In the rows, zero is written as 100.
Named turns come first, each shown by rows before and after it. Which turns, in which order, take the first row of each pair that follows to the second? Write the first one first, as in the answered first pair.
E:
[75, 100, 72, 104, 98, 117, 90, 79, 73] => [90, 79, 89, 65, 115, 82, 93, 78, 105]
[118, 97, 116, 105, 102, 80, 98, 121, 81] => [111, 113, 95, 114, 102, 89, 106, 117, 69]
[101, 103, 102, 93, 106, 107, 99, 102, 112] => [100, 102, 104, 100, 101, 113, 95, 102, 106]
N:
[96, 93, 93, 92, 97, 125, 82, 62, 138] => [77, 92, 107, 110, 119, 98, 51, 97, 79]
[90, 105, 86, 100, 109, 96, 91, 93, 92] => [95, 106, 84, 92, 111, 92, 100, 92, 102]
[129, 85, 115, 92, 87, 104, 112, 102, 140] => [101, 82, 124, 126, 81, 126, 76, 105, 100]
Y:
[96, 101, 81, 91, 101, 96, 95, 93, 104] => [105, 110, 87, 97, 100, 89, 104, 109, 96]
[86, 118, 92, 100, 100, 95, 101, 81, 85] => [100, 117, 108, 103, 100, 82, 106, 104, 79]
[106, 98, 99, 95, 119, 93, 98, 98, 102] => [104, 101, 92, 97, 118, 97, 100, 93, 102]
[84, 118, 86, 120, 112, 97, 99, 91, 62] => [97, 103, 119, 114, 115, 79, 90, 113, 61]
Pairs:
Between the rows of a pair lie 2 to 3 turns.
[99, 84, 117, 96, 124, 97, 74, 93, 103] => [97, 92, 114, 116, 108, 122, 73, 89, 97] => Y then E then E
[100, 97, 100, 84, 107, 91, 112, 100, 108] => [90, 94, 108, 104, 93, 118, 95, 92, 101] => E then Y
[90, 94, 82, 83, 99, 97, 91, 78, 109] => [108, 93, 92, 77, 97, 88, 104, 90, 120] => E then Y then E
[98, 86, 113, 104, 106, 74, 103, 127, 93] => [86, 84, 111, 123, 82, 117, 90, 101, 100] => N then N
[90, 97, 95, 123, 106, 104, 90, 115, 70] => [113, 87, 98, 83, 117, 77, 113, 114, 112] => Y then N
[87, 88, 110, 105, 103, 96, 96, 104, 100] => [91, 96, 98, 97, 111, 88, 109, 106, 102] => E then N then Y
[111, 104, 107, 106, 114, 73, 106, 124, 101] => [84, 112, 72, 113, 112, 100, 97, 90, 97] => Y then Y then N
[98, 101, 118, 125, 97, 115, 109, 126, 78] => [83, 94, 108, 123, 92, 135, 96, 98, 88] => N then Y then E
[125, 96, 115, 94, 102, 81, 130, 118, 92] => [99, 66, 134, 93, 97, 102, 85, 90, 99] => E then Y
[93, 108, 88, 121, 89, 121, 98, 97, 85] => [102, 117, 77, 104, 107, 92, 118, 109, 87] => Y then E
[95, 103, 88, 93, 105, 87, 106, 110, 98] => [102, 88, 109, 92, 96, 94, 99, 106, 113] => N then Y then Y
[85, 84, 108, 113, 102, 99, 94, 102, 85] => [90, 95, 82, 97, 109, 93, 117, 92, 102] => E then N
[82, 112, 78, 102, 115, 87, 100, 102, 69] => [78, 87, 96, 89, 118, 82, 79, 93, 82] => Y then Y
[106, 73, 125, 79, 99, 127, 108, 102, 116] => [106, 110, 84, 90, 108, 120, 140, 113, 91] => E then Y then E
[101, 95, 120, 92, 99, 117, 88, 96, 96] => [98, 109, 104, 92, 113, 100, 96, 109, 77] => Y then N
[94, 129, 51, 126, 94, 125, 110, 99, 79] => [137, 111, 105, 124, 67, 127, 123, 124, 112] => Y then N then E
[95, 92, 101, 76, 102, 87, 92, 98, 123] => [77, 110, 78, 98, 102, 101, 89, 94, 94] => N then N then Y
[102, 86, 104, 105, 109, 96, 84, 111, 85] => [110, 90, 109, 114, 92, 114, 93, 109, 95] => N then E
[98, 97, 120, 93, 108, 92, 120, 103, 94] => [97, 101, 116, 104, 96, 114, 121, 95, 97] => E then N then N
[112, 104, 97, 102, 99, 94, 107, 100, 103] => [108, 102, 93, 100, 99, 96, 106, 92, 107] => N then E
[85, 96, 96, 102, 108, 114, 105, 88, 121] => [79, 96, 106, 110, 118, 98, 93, 108, 92] => E then E then N
[106, 100, 133, 111, 87, 120, 98, 93, 118] => [99, 118, 91, 100, 99, 116, 118, 76, 123] => Y then E
[110, 105, 84, 65, 102, 105, 123, 73, 141] => [131, 96, 118, 65, 105, 83, 124, 106, 136] => Y then Y
[94, 101, 123, 103, 101, 115, 92, 87, 102] => [88, 106, 107, 88, 121, 91, 96, 88, 96] => N then Y then N
[83, 96, 93, 90, 104, 83, 72, 92, 100] => [113, 112, 88, 90, 86, 93, 113, 97, 126] => Y then Y then N
[99, 95, 88, 83, 116, 76, 94, 89, 99] => [97, 95, 83, 87, 103, 96, 97, 74, 114] => E then N then Y
[108, 123, 99, 124, 104, 92, 124, 107, 117] => [98, 120, 85, 110, 117, 82, 119, 94, 121] => Y then E then E
[112, 86, 116, 110, 83, 100, 107, 99, 123] => [98, 81, 114, 111, 85, 104, 92, 89, 120] => E then Y then Y
[96, 108, 85, 109, 95, 114, 94, 82, 102] => [102, 92, 112, 105, 91, 111, 82, 89, 109] => E then E
[116, 129, 76, 121, 95, 108, 129, 118, 85] => [108, 110, 64, 82, 107, 100, 124, 79, 127] => E then Y then Y
[98, 86, 116, 85, 98, 98, 94, 68, 119] => [100, 102, 97, 78, 118, 69, 110, 86, 100] => Y then N then E
[132, 121, 101, 90, 82, 107, 106, 106, 116] => [129, 125, 96, 95, 81, 112, 108, 105, 112] => E then E
[99, 125, 105, 111, 91, 116, 98, 84, 98] => [107, 106, 128, 98, 93, 105, 91, 90, 113] => E then E
[83, 89, 91, 85, 92, 106, 86, 74, 125] => [92, 124, 76, 118, 87, 109, 109, 107, 82] => Y then N
[132, 78, 143, 101, 91, 94, 102, 116, 108] => [99, 93, 82, 99, 89, 131, 106, 58, 121] => N then Y then E
[74, 92, 80, 91, 113, 112, 78, 55, 106] => [129, 98, 113, 74, 120, 63, 120, 114, 113] => Y then E
[119, 104, 80, 86, 97, 105, 129, 98, 90] => [120, 100, 103, 102, 91, 105, 115, 118, 71] => E then E then N
[104, 84, 117, 118, 87, 124, 86, 80, 88] => [125, 91, 96, 87, 97, 104, 123, 74, 120] => N then N then Y
[110, 86, 102, 90, 97, 109, 87, 87, 121] => [122, 114, 85, 102, 101, 101, 115, 111, 101] => E then E then Y
[134, 102, 115, 101, 94, 85, 129, 118, 105] => [122, 88, 126, 115, 73, 120, 106, 93, 114] => N then Y
[102, 104, 95, 79, 114, 79, 105, 116, 77] => [100, 91, 113, 101, 76, 132, 90, 92, 96] => E then N then N
[91, 109, 91, 92, 98, 97, 100, 98, 105] => [101, 106, 103, 93, 91, 101, 102, 100, 113] => Y then N then E
[114, 93, 107, 97, 90, 116, 98, 101, 104] => [102, 105, 92, 106, 101, 110, 96, 107, 81] => E then N
[117, 102, 127, 114, 98, 101, 103, 136, 82] => [106, 81, 130, 87, 118, 81, 86, 122, 96] => E then Y
[109, 97, 120, 113, 96, 100, 96, 118, 89] => [113, 109, 105, 116, 91, 111, 113, 111, 92] => N then E
[106, 99, 118, 107, 94, 95, 96, 110, 90] => [107, 101, 104, 89, 104, 81, 107, 105, 101] => E then E
[87, 92, 96, 93, 117, 85, 83, 97, 90] => [109, 107, 85, 89, 101, 97, 117, 92, 117] => Y then Y then N
[108, 120, 96, 113, 95, 106, 109, 109, 89] => [108, 98, 106, 82, 107, 86, 100, 96, 116] => E then Y
[102, 112, 86, 112, 92, 106, 108, 108, 90] => [112, 95, 114, 99, 95, 91, 98, 117, 104] => N then N then Y
[107, 71, 132, 85, 95, 100, 83, 92, 128] => [78, 83, 115, 113, 100, 113, 61, 89, 86] => Y then E then N
[97, 90, 99, 86, 103, 99, 93, 100, 113] => [104, 104, 94, 102, 90, 115, 105, 104, 109] => Y then Y then N
[94, 111, 92, 90, 124, 62, 106, 122, 79] => [94, 116, 108, 133, 87, 111, 95, 122, 66] => N then N then Y
[93, 104, 82, 119, 93, 93, 116, 94, 79] => [107, 83, 101, 97, 86, 91, 118, 82, 118] => Y then N then Y
[110, 109, 92, 105, 91, 107, 110, 109, 99] => [109, 92, 101, 88, 98, 96, 100, 100, 115] => E then Y
[88, 96, 108, 104, 94, 108, 63, 109, 72] => [109, 106, 80, 78, 85, 120, 105, 80, 124] => Y then N then N
[83, 88, 107, 104, 94, 107, 86, 89, 95] => [102, 111, 87, 101, 95, 101, 125, 100, 99] => E then Y then N
[97, 117, 80, 108, 105, 95, 128, 122, 74] => [107, 89, 104, 95, 78, 126, 120, 88, 129] => E then N
[110, 100, 113, 96, 97, 97, 105, 114, 105] => [91, 91, 110, 96, 101, 102, 83, 99, 98] => Y then N
[80, 95, 85, 103, 97, 89, 88, 60, 102] => [110, 100, 123, 130, 79, 88, 96, 108, 82] => Y then E then E
[116, 91, 112, 84, 111, 95, 117, 102, 113] => [86, 96, 88, 91, 117, 110, 99, 79, 100] => Y then N then E
[115, 83, 109, 92, 95, 92, 101, 116, 120] => [114, 88, 113, 102, 97, 88, 96, 129, 102] => E then Y then N
[83, 93, 94, 100, 101, 104, 93, 90, 95] => [84, 97, 92, 102, 101, 104, 95, 92, 90] => N then E then Y
[95, 127, 96, 116, 92, 104, 104, 133, 56] => [63, 96, 88, 93, 97, 121, 66, 77, 86] => Y then Y
[91, 109, 101, 116, 88, 109, 91, 85, 93] => [97, 98, 122, 112, 90, 99, 84, 96, 94] => Y then Y
[111, 99, 119, 99, 92, 98, 100, 102, 116] => [113, 116, 99, 102, 96, 96, 116, 105, 107] => E then N then N
[96, 110, 104, 128, 99, 122, 114, 102, 79] => [80, 95, 88, 94, 118, 111, 103, 70, 103] => N then Y then Y
[95, 107, 87, 95, 104, 96, 104, 94, 104] => [106, 101, 111, 103, 98, 93, 100, 114, 99] => Y then E
[104, 94, 120, 73, 117, 52, 103, 114, 124] => [82, 76, 138, 103, 88, 106, 63, 87, 121] => Y then E
[104, 123, 100, 116, 79, 126, 122, 99, 104] => [116, 99, 131, 103, 79, 112, 110, 105, 120] => E then E
[98, 86, 125, 112, 101, 107, 70, 105, 87] => [109, 122, 72, 99, 108, 101, 123, 98, 98] => N then Y then Y
[101, 100, 114, 113, 92, 114, 80, 92, 96] => [103, 115, 82, 92, 108, 96, 107, 83, 107] => Y then E
[98, 112, 90, 117, 113, 109, 93, 100, 79] => [112, 97, 106, 89, 123, 83, 97, 107, 103] => N then Y
[107, 107, 95, 107, 94, 110, 111, 87, 111] => [113, 93, 120, 102, 96, 97, 100, 100, 112] => Y then E then Y
[101, 96, 97, 96, 115, 95, 93, 103, 70] => [111, 82, 121, 98, 97, 112, 89, 97, 91] => Y then N then E
[99, 87, 94, 91, 95, 122, 99, 76, 132] => [113, 117, 89, 109, 109, 90, 123, 129, 84] => Y then N then N
[99, 98, 96, 85, 102, 103, 95, 88, 107] => [105, 107, 105, 106, 90, 113, 99, 103, 92] => Y then E then E
[99, 122, 80, 81, 118, 83, 109, 94, 93] => [105, 110, 93, 85, 91, 117, 107, 74, 123] => Y then N
[97, 110, 86, 110, 105, 87, 118, 100, 102] => [88, 90, 98, 97, 109, 85, 97, 87, 115] => Y then Y
[95, 107, 94, 125, 96, 99, 112, 103, 78] => [106, 101, 107, 125, 89, 97, 116, 111, 86] => N then E then E
[107, 127, 78, 96, 108, 82, 130, 117, 82] => [85, 80, 103, 70, 105, 96, 82, 73, 121] => E then Y
[102, 90, 101, 90, 82, 122, 104, 78, 136] => [81, 96, 113, 118, 100, 98, 75, 116, 69] => E then N
[65, 86, 80, 103, 109, 95, 72, 86, 94] => [76, 73, 112, 111, 95, 103, 64, 98, 98] => E then N then E
[118, 96, 106, 91, 94, 93, 106, 102, 112] => [114, 103, 108, 108, 92, 95, 101, 115, 89] => E then N
[107, 93, 92, 116, 85, 128, 109, 70, 132] => [130, 107, 91, 111, 91, 102, 138, 102, 126] => Y then E
[91, 77, 125, 85, 121, 72, 70, 110, 94] => [101, 92, 92, 65, 128, 65, 102, 95, 118] => E then N then Y
[114, 107, 96, 89, 124, 85, 101, 115, 103] => [99, 98, 110, 114, 108, 113, 73, 107, 88] => N then E then N
[111, 112, 102, 99, 83, 96, 112, 115, 95] => [100, 112, 96, 96, 95, 85, 105, 116, 83] => Y then E then N
[101, 101, 101, 93, 107, 88, 109, 107, 98] => [99, 88, 115, 93, 102, 97, 97, 100, 103] => Y then Y then E
[87, 112, 83, 93, 110, 108, 95, 106, 104] => [105, 108, 99, 90, 98, 112, 104, 111, 122] => Y then E then N
[120, 96, 112, 92, 101, 85, 121, 118, 114] => [115, 114, 93, 111, 97, 99, 129, 120, 97] => E then N then E
[65, 113, 78, 127, 88, 127, 92, 87, 73] => [126, 114, 105, 92, 93, 79, 144, 131, 110] => Y then N
[104, 56, 117, 104, 103, 85, 66, 124, 102] => [97, 80, 56, 94, 95, 113, 101, 76, 134] => N then Y
[93, 85, 119, 110, 81, 107, 77, 87, 100] => [111, 116, 99, 114, 92, 84, 114, 118, 80] => E then Y
[81, 98, 84, 93, 113, 104, 92, 80, 114] => [93, 99, 110, 103, 118, 80, 91, 121, 89] => N then Y then Y
[107, 91, 116, 99, 94, 108, 97, 101, 99] => [102, 95, 110, 96, 107, 93, 96, 108, 88] => E then N then Y
[93, 102, 94, 106, 90, 118, 103, 77, 103] => [109, 113, 91, 100, 95, 101, 126, 95, 105] => E then Y
[110, 102, 100, 93, 117, 78, 97, 131, 61] => [119, 87, 131, 111, 82, 118, 85, 122, 80] => N then E then N
[119, 101, 102, 104, 109, 92, 116, 108, 107] => [112, 102, 90, 105, 104, 108, 115, 90, 115] => N then E
[115, 91, 135, 95, 106, 80, 96, 124, 105] => [87, 127, 68, 113, 103, 113, 110, 89, 88] => N then N then E
[110, 109, 88, 84, 119, 63, 101, 106, 92] => [137, 108, 112, 102, 85, 95, 115, 111, 113] => N then Y then E
[105, 95, 108, 76, 111, 92, 103, 86, 107] => [91, 108, 92, 102, 102, 117, 98, 78, 87] => Y then N
[114, 83, 103, 85, 82, 104, 112, 85, 135] => [98, 92, 116, 119, 93, 92, 87, 124, 70] => E then N
[85, 103, 104, 134, 61, 135, 112, 91, 103] => [92, 80, 141, 109, 96, 71, 93, 131, 87] => Y then Y then N
[115, 92, 122, 95, 114, 74, 101, 126, 89] => [98, 87, 122, 122, 85, 125, 80, 99, 88] => N then N
[68, 115, 71, 105, 103, 114, 105, 87, 93] => [90, 83, 113, 78, 95, 105, 101, 86, 138] => N then E then N
[100, 116, 105, 100, 111, 110, 107, 92, 84] => [102, 115, 108, 98, 115, 105, 106, 99, 82] => Y then E
[98, 102, 109, 96, 118, 66, 86, 101, 101] => [87, 118, 96, 125, 101, 97, 83, 95, 83] => E then Y then Y
[100, 107, 85, 99, 99, 95, 115, 82, 119] => [116, 100, 118, 113, 89, 93, 111, 111, 107] => Y then E
[106, 104, 78, 99, 98, 110, 126, 83, 100] => [100, 77, 119, 109, 90, 118, 90, 90, 95] => E then N
[105, 101, 115, 103, 91, 93, 102, 111, 96] => [103, 101, 115, 107, 85, 106, 100, 103, 101] => N then N
[104, 121, 75, 86, 121, 71, 107, 99, 87] => [95, 102, 85, 74, 124, 71, 88, 84, 99] => Y then Y
[112, 118, 82, 72, 120, 61, 124, 102, 100] => [130, 91, 139, 83, 99, 71, 104, 120, 111] => Y then E then N
[123, 113, 95, 97, 88, 107, 112, 95, 146] => [112, 115, 107, 105, 116, 67, 93, 135, 93] => N then N
[115, 106, 93, 106, 90, 109, 112, 98, 102] => [118, 101, 103, 100, 99, 91, 108, 114, 94] => N then N then E
[84, 99, 95, 101, 111, 89, 82, 96, 83] => [94, 96, 100, 89, 116, 76, 90, 101, 93] => Y then E
[99, 87, 104, 94, 90, 100, 78, 81, 114] => [98, 115, 82, 115, 97, 94, 94, 104, 78] => Y then N
[88, 109, 72, 85, 136, 69, 112, 98, 96] => [97, 131, 76, 129, 107, 106, 123, 113, 75] => E then Y then Y
[108, 104, 91, 104, 107, 87, 110, 110, 105] => [109, 96, 103, 103, 107, 83, 102, 115, 105] => Y then E then N
[112, 118, 88, 86, 113, 78, 125, 119, 93] => [108, 121, 81, 102, 85, 123, 126, 92, 109] => Y then N then Y
[96, 103, 77, 90, 111, 106, 106, 76, 108] => [93, 99, 99, 117, 92, 127, 89, 84, 92] => E then E
[75, 120, 61, 90, 93, 121, 112, 78, 115] => [78, 96, 113, 115, 70, 141, 79, 93, 108] => E then E
[105, 101, 88, 83, 126, 97, 104, 92, 118] => [96, 102, 94, 110, 104, 131, 91, 85, 108] => E then Y
[90, 86, 105, 82, 122, 75, 74, 98, 88] => [81, 106, 79, 92, 123, 83, 83, 92, 75] => E then E
[90, 89, 91, 74, 123, 69, 85, 68, 98] => [80, 97, 84, 104, 99, 115, 80, 54, 90] => N then E then E
[112, 101, 82, 102, 105, 102, 113, 117, 90] => [110, 84, 108, 105, 101, 102, 92, 120, 89] => N then N then Y
[81, 83, 107, 105, 98, 118, 74, 82, 90] => [107, 97, 121, 118, 97, 101, 94, 122, 74] => Y then Y
[97, 135, 72, 122, 97, 105, 113, 120, 75] => [70, 83, 98, 89, 106, 106, 59, 77, 109] => Y then Y
[84, 110, 81, 111, 83, 127, 96, 76, 86] => [81, 98, 89, 104, 84, 126, 84, 69, 94] => Y then Y then Y
[99, 112, 95, 124, 85, 112, 109, 111, 81] => [88, 88, 106, 93, 114, 75, 86, 110, 86] => Y then Y then N
